One turn sends every row of this set to another row. A few are shown first. Where does it send the rows asked after them?
Q_45: [ 12   2  22   5  10 -17  -1  10  -8   5  -7   3   3 -17  -9   6  -8]
Q_455: [ -5   6 -13   1  -6  -6   4   5  -7   5   0   6   6 -15  19   5  -1]
Q_963: [  1   5  -3 -21  17 -19  -5  -9 -14  17  -6 -17  13 -10  -3   6   6]
Q_238: [-13   4   5  -9  18  -1  -9  -5   2  18   7  12   5 -10  23  -1   2]
Q_381: [-10  -2   0  15 -16  -7 -11  -4 -13  15  -4  12   6 -18   5  -9   1]
Q_191: [-14  -8   5   7  13 -17 -19 -15   4  17  -1  11   8 -16  -6 -16   3]
Q_423: [  3   8   0 -12  11  -7 -15   4 -27  14 -15   3   0  -5  -5 -15  -6]
Q_343: [ -9   8  -7   0 -13 -10  -2   8   1   8  -7   4  23 -22  -8  -5  -2]
Q_633: [  0  -2   6 -23   2  -2 -14   2 -11  10   9  -9   8 -25   8  14   5]
Q_864: [ 12   9  11   5   7   4  -2  -7  -7  16 -17 -18  12 -10   8  -4  -1]
Q_237: [  6  16  17  -1  15 -14 -18   1 -18  16  10   6  -2  -7   5   2  14]
Q_661: [  0   8  20   1   9   1  -2 -19  -1  17   0  -2   7 -11 -23  -3   4]
Q_522: [  0   5  -8   2   7 -12 -14 -13   3   3   5 -10   2 -17 -22 -10   3]
Q_719: [ -5  -1   0 -15  15  -8 -14   4  13   7   0  -1  24 -25  -1  -2  13]
Q_817: [-11  20  15   4   3 -13 -15  -8  -5  29  11   1   2  -7   8  -4 -10]

Q_522 -> Q_633
Q_343 -> Q_455
Now these:
Q_423 -> Q_45
Q_963 -> Q_237
Q_719 -> Q_238

One turn sends every row of this set to another row. A few are shown first. Where does it send the rows asked after them?
Q_29: [ -9 -11  -1  -2  -1   5  -1   3 -16  -7  22   7   0]
Q_44: [-11  15  -8  -8  -3   4   1 -14  10  15   0  -6  -4]
Q_701: [ 2  0 -2 -3  3 -9 -9 19  1 12 -2  2  1]
Q_782: [  6   1  -8   1   3  -9   7 -10   6 -14  10   3   6]
Q_903: [ -3   4   5   0  -1   9  -6   5 -22   8 -12  -7   6]
Q_394: [ -6 -13   8   6   6   3 -11 -17  10  -3   6   4   4]
Q_977: [-17   0  -2  -3   0   5  21  -5 -18   7  13   8   8]
Q_48: [ -8 -12  -6  -3  -5  -7   3   4  -8  -1  23   4   8]
Q_594: [  5   3  17   8  -3   5  12  -9  -1 -12  -5  10  -3]
Q_62: [  4  13 -12 -12 -14  12  -1  -1  -1   6  -7   6   7]
Q_514: [-35  -5  -3  -2  -4  -5   7   0  -2   0  -5  -4  -3]
Q_131: [-13   8  -6  -3  -5  16  -6  -5  16  11  -3   0  -6]
Q_321: [ -9  -3  16   4   8  -8   5  -1  -9  -4 -21   4   3]
Q_883: [-23  -3   6  -4 -10  10  12  -2   8  11   2  20  -4]
Q_792: [ -3  -5  12   7  -2  -3   9   4   1  -2 -21  11  12]

Q_701 -> Q_514
Q_594 -> Q_62
Q_29 -> Q_792
Now these:
Q_321 -> Q_131
Q_782 -> Q_903

One turn sends every row of this set to another row. A few are shown first. Where does it send the rows asked after them?
Q_335: [  9 -10   2   1  -1 -12 -13 -14   4 -11 -10  -3  -8   0 -10]
Q_114: [-10   7  -4 -14   1  19   9  10  -9   5 -10  -5 -15   6   2]
Q_314: [-14  -2   9  -1   2  -2   1 -13  -8  -1   3   3  11 -12  -9]
Q_802: [ 11  -7   9   0  -9  -9 -12 -18   1  -3 -12  -4  -9  -2  -8]
Q_819: [-10  -9  15   7   2  -4   5  -4   1   1   7   4   2 -11  -4]
Q_669: [  5  -9   8  -3  -6 -12 -10 -12   8  -8  -9 -11 -14  -1  -3]
Q_710: [-17  -6  -2  -4   6  13  -4  -2  -4   0  -7  -8 -14  23  -6]
Q_452: [  0  15 -11  -4   3   6  -5   9  -5   9   7   1  12 -12   5]
Q_450: [  5 -15   5  -5  -4  -2 -17 -18   1 -11  -9  -1  -8   1  -7]
Q_610: [ 4 10 -9  0  1  6  2  4 -5 13 11 -4 16 -6  3]
Q_472: [ -7  -1  -7 -11   6  20   0  10   4   1 -12  -6 -17  15  -7]
Q_613: [ 18   2 -15  -9  -3   5 -23   3   3  -1  -4  -3  -7   1   7]
Q_365: [ 2 11 -8  9  2  2 -5  9  2 10  6  7 12 -8  9]
Q_18: [ 0 10 -7  7 -4 12 -3  4  0 17 12  5  8 -7  6]
Q_252: [-21   2   1  -7   1  12   6  -1 -17   3  -5  -7 -12  14   3]
Q_468: [ 16  10 -14  -3 -12   4 -17  -5   7   8  -4 -11  -8   3   7]
Q_620: [ -9  -5   8   9   4  -9   1  -9  -8  -2   4   8   6 -10  -5]
Q_425: [ -7  -6   1   3   2  11  -9   1 -10  -7   4 -11 -17  24  -3]
Q_7: [-15   4   7   0  -5  16   4  -8 -20  -2  -4  -6 -19   4   2]
Q_208: [ -3   5  -9  -3   5  17   0  14  10  -7  -4 -12  -9  17  -7]
Q_134: [  5  13 -11   5  -2   6  -2   4  -7  11   5  10   9 -11   7]
Q_323: [  0  -2   3   8   6   2  -5  15  -1  -5  -4 -13 -12  23  -1]
Q_274: [  6 -15   4  -1   0  -1 -15 -18   5  -9 -11  -4 -14  -6   1]
Q_683: [ 22   8 -17  -4  -7   2 -16  -2   5   1  -9  -1  -5   0   2]
Q_540: [ -2  16  -5   2   0  11   7  10   9  -1 -17 -15  -4  10  -7]
Q_168: [ 21   4 -13  -5   0   3 -19   1  -1   6  -1 -11 -11  -2   8]
Q_884: [ -6  -6  12  13  -2  14  -3   0 -18   2  -4   0 -19  12   4]
Q_528: [ -8   0  12   8   5  -9   2  -7   1   3  -2   3   6 -16  -8]
Q_745: [-11  -8   8   4   1   2   7 -15   2  -3   1   3  11 -10  -4]
Q_243: [-11  15  -3  -6  -2  22  13   6   0  -2 -11  -6 -11  -4  -2]
Q_906: [ 22   3 -10   1 -11   2 -19  -2   3   5  -4   0  -3   5   9]
Q_113: [ -8  13   4   6  -9  22   9  -5  -8   7 -17  -1 -11  -1  -1]

Q_452 -> Q_613
Q_274 -> Q_745
Now these:
Q_335 -> Q_620
Q_802 -> Q_528
Q_113 -> Q_540
Q_710 -> Q_252
Q_18 -> Q_468
Q_7 -> Q_243

